Small tables with named rows and columns. After each table, cells are looked up by row and column.

Table sizi
|  | tev | koti |
|---|---|---|
| pasiku | -2953 | -4174 |
| vor | 5750 | -3117 |
| mok | -65 | 4013 |
| fur | -82 | 4166 |
| lagu | 2192 | 1332 |
| befitif | 194 | 3332 |
| febivif | -773 | 4945 |
| dof | 5708 | -3151 |
| far | -8054 | 1161 |
| ril | 885 | -1933 |
| biru | 2131 | 1247 |
| luz | 2640 | 2274 |

tev of biru: 2131
koti of luz: 2274
tev of fur: -82
koti of vor: -3117
koti of far: 1161
koti of fur: 4166
tev of far: -8054
koti of biru: 1247
tev of mok: -65
tev of dof: 5708
tev of febivif: -773
Which row has the largest koti? febivif

Table mig
,fiv,pulugem,munes,lizone,liteke,modivin,vol
sogufun,102,100,93,92,89,92,95
tavoton,13,93,69,169,211,169,98
biso,50,88,69,131,147,128,92
turude,90,101,89,94,90,86,93

sogufun, modivin: 92
sogufun, lizone: 92
tavoton, vol: 98
sogufun, liteke: 89
tavoton, liteke: 211
turude, modivin: 86
biso, liteke: 147
tavoton, fiv: 13
sogufun, vol: 95
tavoton, modivin: 169
turude, munes: 89
biso, modivin: 128
sogufun, pulugem: 100
biso, lizone: 131
biso, vol: 92
biso, pulugem: 88
biso, munes: 69
sogufun, munes: 93
turude, pulugem: 101

vebid:
	ked	mub
feka	0.36	-0.49
pifab	0.68	-0.16
moduni	0.22	-0.32
geka	-0.33	-0.38
bori	0.38	0.42
nepinu	-0.43	-0.58
rike	-0.40	0.66

rike, ked: -0.40
rike, mub: 0.66
feka, ked: 0.36
bori, mub: 0.42
nepinu, ked: -0.43
moduni, mub: -0.32
bori, ked: 0.38
geka, ked: -0.33
feka, mub: -0.49
geka, mub: -0.38
pifab, ked: 0.68
nepinu, mub: -0.58
pifab, mub: -0.16
moduni, ked: 0.22
Row with the largest mub: rike

Table zup
|  | lufo | togelo | bidi | godizum | peva | sukopas | kulogi | ravukot | pipop |
|---|---|---|---|---|---|---|---|---|---|
| zemo | 0.0 | -0.6 | -0.4 | 0.5 | -0.7 | 0.2 | 0.3 | 0.0 | -0.4 |
| dud | 0.4 | -0.5 | -0.2 | 0.4 | -0.4 | -0.3 | 0.1 | 0.4 | 0.4 |
| veta | 0.3 | 0.2 | 0.2 | 0.0 | 0.2 | -0.2 | -0.2 | -0.1 | 0.1 |
| sal | -0.1 | -0.3 | -0.3 | 0.0 | -0.4 | 0.2 | 0.2 | 0.2 | -0.3 |
| kedanu | 0.7 | -0.5 | 0.1 | 0.7 | -0.7 | 0.1 | -0.3 | 0.3 | 0.4 |
| vigonun | 0.3 | -0.8 | -0.3 | 0.7 | -1.0 | 0.0 | 0.2 | 0.3 | 0.0 |
| muz | -0.3 | -0.6 | -1.0 | 0.0 | 0.0 | -0.1 | 0.6 | 0.7 | -0.2 |

sukopas of muz = -0.1
bidi of zemo = -0.4
lufo of sal = -0.1
pipop of zemo = -0.4
pipop of muz = -0.2
godizum of muz = 0.0
kulogi of sal = 0.2
bidi of muz = -1.0
pipop of dud = 0.4
peva of dud = -0.4
kulogi of muz = 0.6
Which row has the largest togelo? veta

lutem.tsv
	gukom	giz	guv	zazo	fibim	zin	sezafen
bak	54	75	18	70	60	56	76
med	49	68	54	62	72	38	51
pez	47	60	50	60	74	42	50
gazunul	45	61	40	58	68	44	58
gim	49	60	33	63	69	51	58
nulemi	46	63	55	59	73	40	52
vasa	51	64	28	62	64	40	48
kezum	43	56	35	54	65	38	51
lapi	55	79	36	69	62	46	66
tofi	58	71	13	74	65	58	63
piv	28	38	29	39	59	45	70
nogo	39	49	32	51	66	45	57

med, fibim => 72
vasa, sezafen => 48
piv, giz => 38
piv, zin => 45
nogo, giz => 49
kezum, sezafen => 51
piv, zazo => 39
vasa, zazo => 62
piv, gukom => 28
bak, giz => 75
med, gukom => 49
nogo, guv => 32
pez, giz => 60

Table zukile
cols = gunosol, pidupi, gusef, gil, fikibig, tineka, nes, risoma
gam: [5.0, 6.6, 4.3, 5.4, 5.6, 4.0, 5.2, 5.2]
tazor: [4.8, 5.6, 5.5, 5.1, 5.3, 7.9, 4.9, 4.9]
dimov: [3.8, 5.1, 4.8, 5.4, 5.0, 5.8, 5.5, 4.5]
bifiva: [5.5, 6.6, 5.4, 5.5, 5.5, 5.2, 5.0, 5.2]
vef: [6.0, 5.0, 5.3, 4.9, 5.0, 5.0, 5.3, 5.4]
big: [5.8, 6.6, 5.3, 5.2, 5.2, 7.8, 5.5, 4.9]
nopi: [4.6, 5.2, 4.5, 5.4, 5.3, 2.1, 5.0, 5.3]
suf: [4.1, 3.8, 5.0, 5.1, 5.0, 3.1, 5.0, 5.2]

vef, tineka: 5.0
gam, nes: 5.2
big, gusef: 5.3
big, risoma: 4.9
bifiva, gunosol: 5.5
bifiva, gusef: 5.4
suf, gunosol: 4.1
bifiva, gil: 5.5
gam, pidupi: 6.6
big, tineka: 7.8
nopi, tineka: 2.1
nopi, nes: 5.0
gam, gil: 5.4
gam, gusef: 4.3
nopi, risoma: 5.3
Which row has the largest risoma? vef

vukiza =
	mulomit	ses	muz	mafut	dufiva	suk	kuvo
gibeku	59	135	72	117	118	140	110
rabikir	58	153	40	111	120	139	94
kile	41	133	41	108	197	138	162

ses of gibeku = 135
mulomit of gibeku = 59
kuvo of rabikir = 94
ses of kile = 133
suk of kile = 138
mafut of kile = 108
kuvo of kile = 162
mulomit of kile = 41
dufiva of gibeku = 118
dufiva of kile = 197
suk of gibeku = 140
muz of rabikir = 40
mulomit of rabikir = 58
muz of kile = 41
mafut of gibeku = 117
suk of rabikir = 139
muz of gibeku = 72
ses of rabikir = 153

pefe:
cols = rin, busez, takiv
kika: [91752, 15607, 90644]
topeve: [74804, 45568, 90544]
rusozo: [24554, 92298, 73163]
fumegi: [82667, 44425, 80656]

rin of fumegi is 82667
busez of topeve is 45568
takiv of rusozo is 73163
takiv of fumegi is 80656
rin of rusozo is 24554
busez of kika is 15607
takiv of topeve is 90544
takiv of kika is 90644
rin of kika is 91752

dap
fields: mot, fumaso, mep, betor
zed: [0.05, 0.15, -0.37, -0.08]
tula: [0.31, -0.19, -0.29, 0.12]
redu: [-0.09, -0.21, -0.27, 0.02]
ligog: [0.12, -0.13, -0.21, 0.03]
fezuzo: [0.19, -0.14, -0.24, 0.08]
vupi: [-0.11, -0.26, -0.32, 0.08]
tibakil: [0.27, -0.21, -0.27, 0.09]
povebef: [-0.28, -0.21, -0.17, -0.07]
sib: [0.09, 0.28, -0.31, -0.16]
romubed: [-0.04, -0.21, -0.32, 0.07]
fut: [0.33, -0.16, -0.32, 0.13]
zovo: [-0.57, 0.00, 0.22, -0.34]
negiv: [-0.70, -0.31, 0.51, -0.50]

tibakil, betor -> 0.09
povebef, fumaso -> -0.21
romubed, fumaso -> -0.21
ligog, mot -> 0.12
redu, fumaso -> -0.21
sib, fumaso -> 0.28
vupi, mot -> -0.11
tula, betor -> 0.12
negiv, betor -> -0.50
vupi, mep -> -0.32
povebef, betor -> -0.07
zovo, fumaso -> 0.00
povebef, mot -> -0.28
romubed, mep -> -0.32

